In the rows, 128 means zero.
name the system of each run
riki, trace 1 (8 x 22)
[[139 174 109 162 110 113 133 131 160 152 114 146 134  85 160  87  74 171
  106 136 128 193]
 [152 168  96 116 166 103 151 165 129 117 173 126 125 168 100  63 128 161
  111 159 123  88]
 [137 109 158  71 123  93  83 119 136  79  86 159 127 186 102 104 115 111
  117 108 105 135]
 [114  93 160 125 179 121 116  97 121 139 151  75  86 136  73 170 145  82
  114 115 155 145]
 [ 76  64 120 133  90 168 135 121 122 123 127 137 114 109 166 170 120  97
  141 122 159  64]
 [130 151 120 158 104 180  92 177 132 159 128 120 151  78 164 143 166 128
  170 111 142 176]
 [169 168 141 163 133 115 183 114 128 115 151 169 145  79 172 104 138 153
  124 185 109 127]
 [ 94 179 116  89 128  75 139 153 148 134 100 136 153 132 106  79  82 184
  121 136 130 150]]
vik, trace 2 (8 x 22)
[[120 113 178 107 132 114 109 138 158  74 130 191 109  90 171  99 137 105
  144 166 157 132]
 [ 84 151 162  78 180  92 136 173 137 126 155 123 140  97  83 102 152 120
  153 146 162 132]
 [ 98 113 171  80 117  97 162 123 110 114 105 171 195  95 106 143 140  94
  147 109  99 100]
 [108 139 143 135 139  96 148 119 135 175 115 124 167  68  89 132  90 105
  106  83 119 188]
 [140 105  95 165 131 134 186 121 112 161 165 142 157  98 115 118  94  88
   91  95 107  77]
 [160 112  92 151 109 147  89 162 154 136 130 166 132 125 141  74  79  94
   98  73 121 147]
 [198 125 131 159 175 139 118 142 136 109 193 143  97 133 124  86 156  83
  106 136 126 127]
 [115  84 157  98 139 117  95 135 158  72 135 174  82 134 145  93 116  91
  123 147 165 107]]
mumu, trace 3 (8 x 22)
[[ 98 117 142 100 115 134 147 131 119  80 132 150 116 135 169 138 163 148
  163 189 152  56]
 [ 88 148 139  90 104 132  70 172 138 142  81 114 154 122 118 137 139 142
  170  96 141 185]
 [126 156 163 123 140 100 193  82  92 134 125 111 166 110 113 179 168 154
  143 160  96 115]
 [ 80 119  88 134  77 126 137 116 135 164  81 120 144 125 138 138  53 157
  106  94 129 130]
 [185 158  89 164 153 144 151 133  98 166 168  82 146 158  90 128 153 134
  111 108  90 123]
 [171  99 118 155  91 132 118  79 136  92 101 166  97 165 177 117  86 133
   89 134 105 117]
 [141 153 107 143 173 133  88 161 153 138 164  83  66 152 114  92 132 148
  120 148 173 165]
 [130  97 147  91 121 139 116 128 115  65 129 151 110 174 150 133 173 122
  154 165 130  56]]
pame, trace 4 (8 x 22)
[[ 78  98  87  87 120 119 119 159 129 142 120 112 130 173  85 108  82 118
  113  86 143  77]
 [181 101 143 135 134 165  95 129 102 118 141 123 144 153 108 156 187  67
  140  83  94 122]
 [135  97 163 167 136 130 114  87 156 120 132 150  81  77 168 134 100  95
  103 140 158 179]
 [ 86 134  86 125 140 144 132 195 149 136 170 123 104 115 140  82 117 142
  139 152 187  87]
 [157 156 143 101 106 142 112 171 114 101 115 169 187 125 146 116 185 132
  177 128  90 118]
 [128 156 187 117 160  66 156  86 137 126 113 140 141  82 104 128 118 130
  111 146 117 190]
 [ 56  99 104 101 128 104 178 124 121 144 134 116 130 132  99 132  82 129
  110 124 151  56]
 [142 111 105 125 101 166  96 159 104 153 116 116 174 146 106 151 151  89
  146  52  94 121]]
Tepuz, trace 5 (8 x 22)
[[ 88  77 171  97 134 130  80 120 151  84 117 140  74 129 149 144 134  95
  144 148 181 128]
 [ 60 121 152 109 143 144 106 159 136 154 132  91 119  79 116 165 157 112
  168 125 185 154]
 [ 89 131 144 121  96 152 158 142 106 148 117 139 189  65 149 175 165 120
  177 119 124 109]
 [135 183 130 148 107 109 170 126 122 167 109 143 196  67 137 125 115 159
  133 120  92 172]
 [158 163 103 137 137  93 200 118 109 141 149 139 172 132 104  96 106 150
   96 132  78  90]
 [172 124 101 124 119 102 118 111 130 115 107 143 130 194 104  87  77 133
   79  95  83 123]
 [177  98 131 149 166 126 100  96 131 108 158 107  66 182 104 119 125  93
   83 124 130 130]
 [105  67 120 135 122 159  83 127 151 106 137 125  54 144 159 131 110  98
  121 133 183 109]]
Tepuz, trace 6 (8 x 22)
[[ 97 111 101  86 110 162 100 182 109 122 128 109 137 180 113 137 161 125
  165 108 140  64]
 [160 134 185 132 111 135  87  97 128 106  86 140 135 113 156 167 169 120
  152 127 109 199]
 [ 86 143 140 147 155 103 195  99 132 150 154 110 110  71 136 141 110 155
  115 181 165 120]
 [ 89 138  73 101  89 141 129 179 113 157 107 113 173 159 109 121 111 158
  145  94 119  85]
 [207 151 157 145 126 130 113  95 105 112 110 133 156 151 126 148 176 126
  131 118  65 167]
 [121 122 134 155 138  92 172  69 144 119 137 138  85 113 152 117  73 152
   79 176 147 126]
 [ 98 129  68 111 132 142 103 183 129 151 143  82 113 186  93 105 113 147
  126 106 153  95]
 [179 106 160 125 109 160  80 115 109  87 111 143 126 164 151 161 189 102
  155 119  99 130]]
mumu, trace 7 (8 x 22)
[[107 167  83 131 109 161  96 190 143 142 132 102 112 140 159 104 138 187
  159 151 164 133]
 [158 167 145  94 113 121 119 135 106  93 102 137 160 177 131 131 185 172
  165 154  85 117]
 [ 94 146 155 102 115  85 114  82 136 126  65 104 117 147 122 151  97 182
  121 140 131 184]
 [ 87 131 100 121 143 124 165 113  99 161 142  55 121 164  85 168 132 161
  125 134 140  84]
 [143  96  99 148  73 172 101 107 105 139  93 110 138 173 143 173 126 121
  128  80  96 111]
 [180 156 115 195 129 156 117  99 128 149 140  89  93 127 161 151 144 156
  116 148 125 187]
 [126 142  87 142 103 145 138 137 135 106 136 134  93 159 183 105 119 194
  131 186 149  81]
 [141 162 117  89 119 134  61 176 133 110 105 112 126 193 117 104 158 164
  158 123 123 153]]
vik, trace 8 (8 x 22)
[[106 164  76 149  84 154 130 142 126 154 108  97 122 143 172 136 114 210
  141 153 141 126]
 [170 183  97 139 104 136 132 128 109 123 112 110 140 179 152 126 153 206
  140 160  92 121]
 [150 156 128 124 115 100 121  77 125 103  88 110  98 194 139 133 116 200
  111 164 106 146]
 [115 129 115 114 135 123 117  96 106 129 113  60  90 209  99 164 134 173
  121 141 132 113]
 [116 105 121 130  88 163  98  95 104 127  86  84 112 177 145 198 151 151
  148 119 123 123]
 [120 146 113 170 106 163 116 103 122 154 114  72  99 128 169 184 147 179
  144 153 147 164]
 [115 155  87 151  92 155 153 125 118 135 123 106 117 145 182 144 134 205
  144 181 139  96]
 [139 185 100 116  95 128 109 143 125 121  91 113 135 180 150 116 136 216
  147 157 109 141]]
tuv, trace 9 (8 x 22)
[[149 112  76 140 151 129 155 146 118 148 176 119 132 158  83  92 100  99
   87  94 115  71]
 [156  75 131 131 103 153  63 130 145 103 107 166 114 147 145 117 110  70
  114  75 120 141]
 [163 129 137 167 175 144 107 139 151 120 185 118  65 109 143 102 146 107
  118 160 170 159]
 [ 71  99 137  94 117 127 129 160 149  92 134 169 108 108 162 104 119 122
  149 164 179  74]
 [105 155 170  83 150 124  95 177 127 126 124 120 157 104 101 134 188 117
  180 124 142 166]
 [127 137 179 123 146  88 200  84 112 118 137 156 165  72 125 148 145 117
  128 161 104 115]
 [ 74 134 114 116 122  99 153 135 133 181 108 114 168  87  88 129  70 128
  111  82 132 152]
 [183 131  96 148 131 143 151 149 104 149 159 138 181 137  97 107 136  90
  111  79  74  95]]
leb, trace 10 (8 x 22)
[[125 133 112 156 163 121 179  86  98 168 162  60 113 138  87 171 133 140
  102 135 126 111]
 [125 101  81 136  62 160 124 116 113 122  92 136 134 177 167 145 105 153
  124 113 107  72]
 [189 153 110 175 141 146  88 113 131 145 132  81  90 166 128 131 138 147
  105 120 118 193]
 [132 125 127 145 121 129 151 101 136  87 140 150  81 140 191 118 123 168
  123 201 149  87]
 [ 87 157 113 100 126 129  73 168 147 136 103  84 100 163 118 119 127 181
  152 135 169 169]
 [141 147 170 112 150 125 148 103  96 101 139 109 132 144 125 171 206 148
  164 178 114 105]
 [ 68 121 140 119  84 119 129  85 129 146  66 111 132 109 146 184  95 161
  134 122 139 156]
 [133 150  86 166 140 156 169 131  94 181 168  63 141 131 108 163 157 149
  130 125 120 104]]
pame, trace 11 (8 x 22)
[[143 152 120  88 113 137  65 171 121 115  97 113 148 193 106 117 160 151
  159 100 106 145]
 [160 125 189 132 162 106 138  56 112  99 129 114 102 133 124 172 168 122
  121 165 114 155]
 [ 45 101 114 119 106 127 124 116 146 142 102 103  87 122 146 151  78 156
  125 141 187 124]
 [133 152  89 139 123 180 118 176  99 157 155  80 147 147 121 151 189 143
  168 118 126 102]
 [177 151 155 166  97 132 133  79 125 118  96 154 144 101 184 152 139 152
  130 145  89 178]
 [105 163  98 138 151  91 154 123 149 154 138  97  97 134 112  94  70 184
   89 159 154 147]
 [135 125  92  96  99 141 128 144 101 108 116 125 148 208 123 126 146 156
  141 126  97  52]
 [167 133 170 127 133 118  77  91 124 120  88 109 124 153 109 159 150 118
  126 102  99 207]]
tuv, trace 12 (8 x 22)
[[165 113 132 141 127 112  89 121 154 131 110 155 125 127 114  92  76  87
   85  73 110 187]
 [162 112 107 151 177 127 127 146 142 119 194 133  81 142 113  71 113  91
   88 134 147 105]
 [102  73 146  95 122 137  76 156 155  87 125 170  98 131 144 103 116  76
  134 115 167 109]
 [129 131 173 120 179 137 103 162 137 115 171 123 108  90 117 124 189  88
  159 147 166 156]
 [ 75 112 170 107 130 108 173 124 134 110 136 171 145  54 149 133 130 108
  146 160 153  96]
 [ 85 159 141 102 139 112 138 178 128 168 126 122 188  67  89 125 136 117
  155  97 133 159]
 [165 141 144 134 134 102 187 119 108 132 142 172 199  92 112 112 131  98
  113 108  70 109]
 [133 129 122 139 128  94 128 118 150 154 109 146 144 104 102  93  55 109
   79  79 113 181]]
Gilo, trace 13 (8 x 22)
[[136  69 124 151 107 190  93 144 124 121 148 144 113 117 163 150 156  61
  143  99 144 100]
 [137 142 138 179 132 155 141 141 144 140 164 146 120  44 185 123 147 120
  142 160 157 156]
 [104 173 122 106 126 111 169 182 133 121 146 166 168  91 144  81 134 162
  154 167 134  96]
 [137 168 157  78 136  93 115 164 123 121 104 147 193 130  85 107 155 123
  152 101  90 156]
 [125 119 180 106 158  69 159  66 115 125 112 125 146 122  73 153 116 102
  100 116 100 148]
 [ 79  81 102 123 132 115 139 114 133 157 129 106 110 135  87 133  60  97
   85  84 152 106]
 [165  87  81 172 126 182 115 145 117 150 171 118 118 142 126 130 130  74
  108  80 124  94]
 [178 115 128 184 112 159 121 122 147 107 149 182 108  89 198 103 122 105
  115 145 129 138]]
Gilo, trace 14 (8 x 22)
[[106 114 124 154 155 113 182 129 136 166 167 139 144  55 108 114  87  83
   97 109 146 122]
 [139 117  89 133 128 134 150 180 131 142 164 168 168 109 115  73 100  83
  110  87 114  81]
 [194 131 146 145 149 121 116 145 142 113 154 180 147 103 120  76 130  70
  107 101  98 154]
 [136 118 164 117 174  81 147 125 154  97 161 172 107 100 115  75 104  91
   97 151 143 125]
 [ 96 100 140  82 165 115 108 182 144 114 159 147 121 123  88  85 126  72
  129 108 164 101]
 [133  86 169 121 156 144 120 144 121 120 161 148 145  87 106 143 170  37
  143  96 131 118]
 [ 97 104 153 145 140 124 164 129 141 145 151 160 143  31 138 128 111  73
  123 121 154 131]
 [110 142 102 131 145 126 169 188 132 160 173 151 175  73 107  82 115 101
  125 107 134  98]]
leb, trace 15 (8 x 22)
[[129 101 148  72 135  89 111 103 125  75 104 145 108 204 100 113 115 123
  110 131 112  90]
 [107  72 154 119 155 133  90  98 130 123 129  86  71 156  97 168 132  81
  115 108 162 139]
 [114  75 128 154 108 191 111 132 120 122 146 126 102 111 173 173 164  88
  154 128 160  90]
 [139 150 121 166  95 176  87 163 141 150 119 134 138  78 182 134 150 135
  161 118 141 189]
 [147 193 133 153 140 116 172 143 133 137 154 148 156  69 157 101 148 168
  143 178 123 150]
 [ 89 175 123  83 119  72 159 148 136 132 100 144 171 126 108  90  91 183
  128 142 119 128]
 [130 139 140  87 164  81 153 113 102 132 129  97 156 175  46 132 136 126
  112 109  95 105]
 [121  65 140 118 110 120 135  66 109 113 102 129 120 163 111 167 101  89
   98  95 106  87]]
riki, trace 16 (8 x 22)
[[117 110 127 171 107 160 108  98 147 124 123 117  64 111 195 154 117 148
  127 164 176 151]
 [107 168 110 126 121 154 124 169 132 122 141 111 114 126 170 122 169 189
  171 187 164 115]
 [146 173 168  95 114 104 133 121 117  91  93 154 164 136 146 133 175 175
  164 170  93 140]
 [105 162 158 104 147  72 171  80 109 145 103  94 152 128  82 159 124 164
  119 141 106 155]
 [101 111  93 117 108 123 170 106  94 153 117  97 159 167  91 159 108 138
  115  97 101  66]
 [165 112  93 161  89 169  96 119 112 156 104 106 144 160 128 156 121 112
  115  61  90 145]
 [183 122  99 204 126 161 127  93 134 141 154 112  77 136 168 131 109 135
   90 140 129 148]
 [122 143  89 139 110 143 100 151 154 110 127 126  73 163 176  90 104 187
  124 173 166 124]]

runs to name
trace 17 (2 x 22)
[[164 135  97 177 141 141 153 161 147 140 184 162 126  83 152  71 104 104
  100 132 134 118]
 [166 135 127 116 140 116 113 176 152  91 153 193 135 127 136  44 120 105
  119 129 121 114]]
 -> mumu
trace 18 (2 x 22)
[[175 154 166 125 139  91  97 121 156 105 108 171 134 111 133  83 111 120
  110 123 106 207]
 [ 94 114 141  93 177  80 162 124 136 103 161 129  95 142  93  96 109 123
  105 166 159  76]]
 -> pame
trace 19 (2 x 22)
[[140 126  99 182  78 152 116 103 148 153  96 137 116 107 186 132  71 151
  102 114 128 173]
 [166 164  70 170 148 153 142 158 124 147 185  96 101 155 133  92 134 162
  111 155 138 104]]
 -> vik
trace 20 (2 x 22)
[[110  71 170 108 161 135  99 112 133  91 148 121  72 142 119 152 155  72
  134 140 170 108]
 [ 71  86 142 132 127 165 114 152 136 139 149 117 105  74 149 161 146  87
  159 129 190 115]]
 -> Gilo
trace 21 (2 x 22)
[[146 139  89 147 135 109 177 108 129 116 155 134 100 164 138  89  92 169
   86 172 125  73]
 [127 128 105  90 121 119  68 146 140 104 102 111  93 216 110  98 110 158
  120 120 134 128]]
 -> leb
trace 22 (2 x 22)
[[126  90 100 145  84 168 148 110  91 149 118 116 159 145 132 180 132 109
  131  87  98  70]
 [190 130  98 195 102 163 106 105 129 157 120 118 123 133 155 136 108 126
   99  92  97 177]]
 -> leb
trace 23 (2 x 22)
[[148 171 137 126 190 113 153 166 129 126 192 118 122 114 104  90 173 133
  136 172 144 121]
 [ 97  92 152  72  93 107 109 131 140  78  84 191 144 141 144 110 104 111
  135 120 123  92]]
 -> mumu
trace 24 (2 x 22)
[[212 165 104 170 137 144 119 117 108 140 144  97 130 174 118 126 155 149
  110 120  80 156]
 [141 124 131 144 111 105 143  74 145  89 110 158  85 150 177 112  85 170
   94 179 130 119]]
 -> leb
trace 25 (2 x 22)
[[136 152  99 132 151 108 185 149 109 172 162 118 186 111  71 108 115 117
  106  95  96 103]
 [174  98 121 145 112 114 138  94 128 120 115 172 147 141 125 106  79  88
   78  84  80 117]]
 -> mumu
trace 26 (2 x 22)
[[113  77 116 112  97 166  74 132 111 129  99 105 124 176 114 170 140  93
  142  70 124 111]
 [162 131 155 180 136 160 122  86 116 143 139  95 108  98 154 187 173 120
  137 144 128 176]]
 -> mumu
trace 27 (2 x 22)
[[149 141 141 142 178  97 172 114 112 165 163 106 157 100  62 130 128  92
   98  99 103 146]
 [131  78  98 143  95 134 154 107 123 132 124 163 145 128 135 120  71  89
   90  83 104  75]]
 -> Tepuz
trace 28 (2 x 22)
[[ 86 127 134  72 119  85 125 148 154  89 105 169 119 149 132  78  87 153
  124 155 149  97]
 [113 132 156  75 171 101 103 149 118 132 129  94 144 154  46 134 156 100
  138  92 125 142]]
 -> mumu
trace 29 (2 x 22)
[[ 72 112 134  73 151  81 118 129 144 111 116 115  93 168  86 104  86 140
  111 136 163 112]
 [114  87 147  89 150 145 100 132 103 111 140  96 116 174  85 167 181  85
  150 107 135  85]]
 -> leb
trace 30 (2 x 22)
[[ 91 111 119 126  77 160  63 150 155 133  81 134 116 115 172 136 104 135
  149 104 161 172]
 [156 170 119 162 161 143 167 124 102 147 177  83 126 122 127 153 189 159
  142 172 124 118]]
 -> Gilo
trace 31 (2 x 22)
[[167 115 146 116 168 104 147  88  95 116 149 104 128 182  70 146 157  99
  107 119  88  99]
 [103  64 135 150 113 137 119  71 132 141 108 113  95 122 132 174  85  89
   96  93 145 136]]
 -> tuv
trace 32 (2 x 22)
[[163 137 163 124 143 108  82 137 152 124 115 158 142 103 111  96 120  89
  118  91 113 211]
 [114 111 151 128 172 103 181 129 138 117 183 161 122  74 121  99 118  86
  110 155 154  86]]
 -> leb
trace 33 (2 x 22)
[[156 188 133 156 142 149 121 156 131 136 154 115 129  94 160 121 184 164
  163 171 138 173]
 [ 97 154 137  92 111  96 171 135 130  96 115 169 150 118 157 104 126 181
  148 187 129  81]]
 -> Tepuz
trace 34 (2 x 22)
[[104  82  74 145 125 169 115 167 135 142 166 116  89 142 134 110 104 100
  116 109 173  73]
 [182 131 132 131 114 170  58 170 133  98 127 154 129 152 155 107 177 107
  157 115 114 150]]
 -> leb
trace 35 (2 x 22)
[[137 170 108  84 127  95 125 175 126 124 116 142 173 171  87  73 120 156
  129 111  94 116]
 [179 118 169 107 150  85 116  78 120  93 109 140 127 176  88 125 127 104
   96 112  80 147]]
 -> tuv
trace 36 (2 x 22)
[[167 140 167 112 115 109 155  94  94  98 104 158 182 140 127 153 172 129
  143 135  64 110]
 [119 145 136 140 135  76 155  73 144 147 102 117 116 120 114 122  59 160
   76 134 122 178]]
 -> Tepuz
trace 37 (2 x 22)
[[187 119 160 144 173 139 105 101 117  92 162 111  81 164 121 144 190 104
  126 153 127 134]
 [ 72  92 146 124  94 138 106 109 153 105  96 146  85 101 189 147 102 138
  140 155 177 129]]
 -> leb
trace 38 (2 x 22)
[[181 177 151 143 160  83 164  97 117 141 133 129 166 112  95 117 134 138
  103 128  75 177]
 [100  96 116 117 117  86 165  82 132 120 111 144 116 155 117 117  55 135
   77 128 126  83]]
 -> pame
trace 39 (2 x 22)
[[ 94 115 135 139 162 106 127 110 147 170 135  89 102  98  85 136  83 104
   93 101 162 182]
 [120  86  84 145 109 175 152 147 110 130 167 132 125 139 150 134 137 106
  132 125 137  31]]
 -> pame
